Each named move below is a turn or a mirror, shown by a few rows before and after it. Which moves, in which order, take the first row of each later pair to the second? The first pair is answered.
rudes:
[ 24  13   7   3  -6  -7 -18 -25   9   5   7 -10 -15  27 -19  -9   8 -15
 -13   6] -> [ 23  12   3   3  -6  -3 -23 -22   6   6   2  -9 -16  27 -25  -2   8 -15
 -18   8]
[ -6  37 -22   1  -2 -13  33  -3   4  -8 -20 -18   1   1  14  14  -2   1
   5 -14] -> [-11  36 -21  -4   1  -7  26   1   3  -6 -20 -18   0  -6   9  22  -3   1
  -1 -13]
[  7  18  12  18  -2  -5   0 -17  14  -7  16  -4   0   0 -12  -2   2 -21
 -13  -6] -> [  8  18  11  12  -1  -3  -5 -13  13  -6  15  -4  -2  -6 -14   0   2 -21
 -16  -1]
[ -1  16 -16 -16  -7   5  -5  -2 -13 -24  -9 -24  17 -15 -11   9   6   8
  21  -5] -> [  3  13 -18  -8 -12  -4   4  -5  -6 -24  -4 -24  20  -7  -1  -4   9   6
  31 -12]
Roni:
[ -7  15   6   4  -1  -1 -10   3   3  -1   7   1   4  -7 -12  15   4  -8
 -12  -3] -> [ -7  17   2   1  -3   2 -11   2   3   4   4   3   1  -5 -13  13   5  -6
 -10  -2]
[ 15  -6 -15  26   7  10 -31  -8   1   9  33   8   9  12   3  25  -8 -16
 -33 -11] -> [  7  43 -31   3  11 -10 -17 -19 -16   5  -1 -21  12  -4  16   8  -6 -22
 -23 -11]
[ -1   6  16   2  -3 -18  18   8  17  -7   1   2   0  -1   4 -19  -8   9
  12  10] -> [  3  -3  20   7  -6 -11  15   9  19  -4   6   6  -1   4   0 -12  -9  11
  11  14]
[ -8  46  -7  -2   1   8 -20   1   0   0 -15   1   3 -17 -28  44  -2 -13
 -35   8] -> [ -4  24   0   7   0  20 -23   9   7   6   1  13   1 -10 -34  50  -1  -9
 -41   9]
vuz:
[ -8  24 -43 -20   2 -29  15   7 -18 -11 -25  -6   1 -13  15 -14   5   1
  13 -12] -> [ -9  27 -46   4  -7 -26   6   8   8  -5   4  10  10  -1   6   9  12 -20
  -7 -27]
[ 13  29   1  -9   3   3  14  -8  17   9  -6   9  -8  -1  -6 -12  21  13
  23 -10] -> [ 15  29   4  -3  -2   6   8 -10  20   8   2  16  -7   2 -13   2  20   4
  16 -15]
[ -8   1 -13 -16  -6 -22  38   3   5  -8  41 -12   9   5  33 -33  15   2
  32 -10] -> [ -5  -4  -7   5 -16  -6  23   5  25  -6  68  10  13  14  16  -7  16 -12
   2 -18]
[  6 -10  21  -3   5  11 -23  -2 -34 -26   7   9 -15 -30 -17 -16  -1  -1
  -1  30] -> [  0   2   4 -13   9 -17   1  -1 -39 -29  -3   1  -8 -28  10 -35   1  -5
  23  14]
Then:
Between the rows of a pair lie 2 to 3 moves.
[  5  17  -6  18 -13  -7   4  -8  32  19  24  13  10   7  -4   0   6  -6
  -5 -13] -> [ 11   2  14  15 -11   7  -8 -12  31  18  24  11   1  10 -13 -11  -3   4
  -3   6] | vuz rudes
[  1 -10   4 -36  -4  35 -29  -2   7 -16 -12   7  -2 -12 -24  11 -19   6
 -17  23] -> [ -1  16 -30 -40   0 -13  12   1   9 -17 -25  -5   6  -9  22 -16 -14  -4
  20 -10] | vuz vuz
[ -2  15  -1   9  -4  12 -10 -10  -1  -3  -3  -7  -1 -11 -13  15   3 -18
 -27   0] -> [  0  -3  10  -9   7  12 -11  -7 -21  -4 -20 -14  -7 -15  -2  -7  -4   4
  -5  17] | vuz Roni vuz
[ -1  12  28  19 -10  27 -12 -23  24   0  31   8   7  26 -31   3   4  -9
 -34   4] -> [ -4  18  25 -24  11  17  -2 -23 -22 -10 -20 -31   2   1  -5 -35  -5  24
   6  33] | vuz vuz rudes
[ 11 -52   5  13   4  19  -6   3   1   8  19  15   3  15 -13   8  -7  14
  -1   2] -> [ -9  42 -30  -8   8  -9   5  -5 -11   2 -15 -13   8 -12  -4  19   6 -17
 -10 -11] | Roni vuz rudes
[ -1 -27  11  18  -5   6  -5  -2  -4  -5  13   2 -13  16  -8 -18  -2  14
  10  16] -> [ -8 -17   5   2   3  15 -15   8 -24  -7  -2  -1 -17  -3 -13   0   1  19
   0  21] | vuz rudes
[ -3  -2  -5  13  -7  -1   4  13   9  -4  12  11   4  13   1  10  -1 -12
   5 -17] -> [  4 -14   8  16  -7   5  -3   9  11  -5  14  10   4  15  -5  -1  -6  -7
   4  -7] | vuz rudes
[  3  -9  21  13 -15  -6   7   3  45   5  25  22   2  20  -2  -2  -4  -2
   1 -20] -> [  0  -4  30 -25   2  23 -16  10  -4  -1 -11   4 -13 -11 -20  12  -9  29
 -15  18] | rudes vuz
[  7 -10  -1  18 -20  -4   1  19  12  13   6   4  21  15   9  -3   8  -3
   6  -1] -> [  2  11   2  -4 -13   0  -1   7 -11   7 -24 -15  14  -3   5 -15   6   5
   7  20] | vuz vuz Roni
[ 19  13  23  20 -11  29 -17 -22   1   2  26   9 -20  13 -24 -11   5 -22
 -36   9] -> [ 20  -2  28  22  -9  33 -21 -22  -1   1  26  10 -22  12 -23 -12   1 -15
 -29  13] | Roni vuz Roni
[ -2  45   2 -20  -2   6  -4  -7  -3  -1 -15 -15 -11   9 -11 -31  -4   5
   0  20] -> [-10  57 -10  -6  -5   2  -4  -3  11   5   0   0  -4  11 -12  -4   6 -17
 -16  -1] | vuz vuz rudes
[  6 -11  32   1  -2  12 -17 -15   1  -3   2  -9 -15   6 -18 -23 -10  14
  -5  33] -> [ -6  30  10 -18   2   3 -12  -9 -20  -5 -24 -24 -14 -18 -11  -9  -2   7
  -6  28] | Roni vuz rudes
[ -8  11 -25   2  -4 -20  16  12   5   7   5   3  11 -10  22  12   7  -8
   6 -25] -> [  1 -17  -5  11  -3   9  -8  19   7  13  21  19   3  -6  -7  27   3   0
 -16 -11] | Roni vuz
[-11  64 -24  -4   1 -17  29 -17  12   1 -14 -23  10  -2  15 -21   7 -32
   3 -14] -> [ 14 -56  33  25  -2  29  -7  -7  26  15  28  14  -4  27 -16 -17  -9   9
  -6  17] | Roni vuz rudes
[ 17 -21   6   1 -14 -19  25 -11   5  -5  -5  -7   7   5  30 -47  -2  -4
  25   6] -> [ 13  -1  -3   3 -18 -24  31 -17  12  -6  -4  -7   9   2  28 -41  -2 -17
  18  -3] | Roni vuz Roni
[  7   2  27 -10  -4   3  -6 -22  -8  -8  -5  -7  -9  -6 -14 -19 -10   4
   4  32] -> [  8 -18   8  17  -8 -14  14 -11  20  -4  20  17   3  14   3  -9  -1 -13
   9  -6] | vuz vuz Roni
[ -1  21   8  13 -13   7 -10 -11  17  -2  14   1   0   9 -24   4  15 -13
 -14  -2] -> [  6 -14  23   4  -2  17 -16  -6  -1  -2   7  -2  -7   9 -26 -10   5  11
  -1  16] | vuz vuz Roni
[ 12   1 -13  14   9 -14  21  25   6  -3  25   9  23  12  17  15  12 -11
  -6 -14] -> [ 17 -17  14  -2  14  18  -5  21 -14  -7  12   5   9   2 -15  16   2  16
 -19  27] | vuz vuz
[  5  -1   7 -21  -5  -8  10 -22   2 -13 -13 -22  -6   4   9 -41  -6   6
  20  24] -> [  2   6  -4  14 -20 -15   9 -19  38  -5  25   7   6  19   6 -11   2 -24
  -5 -13] | vuz vuz
[ -2   8  30  -1 -23   7 -19  -8  19  -7   0  -7 -14  14 -33  -5 -14  -9
 -23  22] -> [ -9  36   6 -16 -20 -18   6 -12  15 -10 -18 -26  -8   5  -7 -24 -13 -15
   6  12] | Roni vuz vuz
[  6 -13   4  17  -8 -11   9  -7  16   8  14   3  -2  20   9 -20  -1  -9
  11  -4] -> [ -2  23   2  -2  -6 -15   8 -14   5   3  -8 -11  -1   5   5 -26   1 -14
   6   3] | vuz Roni
[  0  -2 -23  -7  27  -4  22  22 -13   2 -10   2   0 -10  34   2  17   6
  25 -12] -> [  4 -21   1   3  19  35 -13  18 -11   6   4  19  -6 -10 -13  32  14  11
 -16  11] | vuz vuz vuz
[  9 -27  19  29   4   8  -8  -6  12   2  21   5   6   7 -15 -14 -11  14
  -5   3] -> [  6 -24  18   9  10  13 -12  -3  -9  -2   0  -6   0  -4 -19 -14 -11  26
  -2  16] | vuz rudes
[ -6  11 -33   8   8 -24  19   2  11   5   2  -3  13   6  26   7  13   0
  11 -30] -> [-10  41 -29  -7  13 -15   6  -7  -6  -1 -17 -20  11 -12  11   8  13  -4
  -3 -12] | Roni vuz Roni
[-14  -8  -3  -3   2 -13  22  27 -24 -11 -15 -13  -5 -11  32  -5 -14  28
  31  18] -> [-19   7 -19   4   4 -20  33  28 -11  -9  -6  -5   4 -12  39  16  -9   6
  23 -10] | rudes vuz
[ -5  30  11  16 -17  -3   9  -3  17 -28  20   9  26  12 -20  -2  -1  -9
  17 -17] -> [  2  11  29   6 -13   8  -1  -8   3 -32   9  -2  19   6 -25 -18  -6   6
  28  12] | vuz vuz rudes
[  1 -40  11  -5   6  15 -21  14   0  16   8  13  -9   0 -10   7   1  22
   2  17] -> [-13  29 -22 -18   3 -25  12   4  -2   9 -16  -9   0 -11  21  -8  10  -3
  16  -6] | Roni vuz
[  0   4  -9  -1  -6 -14  22  12   2   4  -4 -13 -12  -1  26   6  11  -9
  14 -25] -> [ -2  24  -8 -12  -8  -9  13   6  -8   1 -15 -22 -14 -10  16   9  10 -12
   9 -14] | Roni vuz Roni
[ -1  -1  18  -3   1  25 -67  -7   4  -2  21  10   0  -5 -29  36  -2  -8
 -47   4] -> [ -9  58  -5 -33  12  -7 -41 -21 -22 -15 -26 -30   2 -22   0   4   0 -16
 -19   3] | Roni vuz
[  2 -10  33  -3   0   4 -25 -14   3  23   8 -17 -10  17 -17 -31  -5 -12
 -16  34] -> [ -5  21   6  -3  -1 -31   7 -17  16  20   2 -24   1  22  16 -41   3 -35
   0   4] | Roni vuz vuz
[ 12 -28  23  -7  11  12 -27  16  -5  11  18  24   2 -17  -4  -4  -8  37
   3  20] -> [  0  36 -15 -20  10 -28   5   8  -6   4  -3  -3  12 -27  29 -21   3   3
  25  -5] | Roni vuz
[ -1  15 -19  -4   5 -22  18   2   7  -3   0  -3   5   1  16 -10  -3 -15
   7 -27] -> [  8 -33  13  -5  10  21 -11   2  -3   0   6   7  -4   1 -16  -1 -12  15
 -10   5] | Roni vuz vuz
[-11 -31   1   1  10  21   3   3  -4  25  15  11   6 -18  -7  18  10   7
   5   2] -> [-12 -19 -12  11   7  11   9   3  11  25  20  13  12 -17   1  18  12   1
   4 -10] | Roni vuz Roni
[ 10  15  23  11 -22   4   3 -31  40   5  18   3  19  32   3 -24   0 -12
 -17  20] -> [  8  14  35  -5 -14  26 -16 -28  18   7   4  -4  11  19 -20 -10  -4   4
 -34  41] | vuz rudes
[  6  35 -14 -13   7   9 -16   5 -11   0 -14 -10   0 -10 -15   7   0  -5
 -16   9] -> [  5  42 -25 -11   4  -5  -4   6 -12  -2 -13 -12   4  -9  -1   2  -1 -10
  -9  -7] | vuz vuz
[  7 -20  13  -4   9  18 -16  -1 -16  -7  -9  -2  -9  -5 -11  -3  -2  24
  -1  20] -> [  9 -37   7  -3  10   6  -4   6 -12  -3   2   2  -3   7   4 -11   1  23
  13   6] | vuz Roni
[ -2 -30  -4  -8  10 -27   9  11 -29  20 -18  15 -11  -1  32 -53  -3  13
  42 -10] -> [ -2 -32  -4  38 -10 -11 -13  10  13  26  32  52  -4  18   4  -4  -1 -17
  -5 -33] | vuz vuz
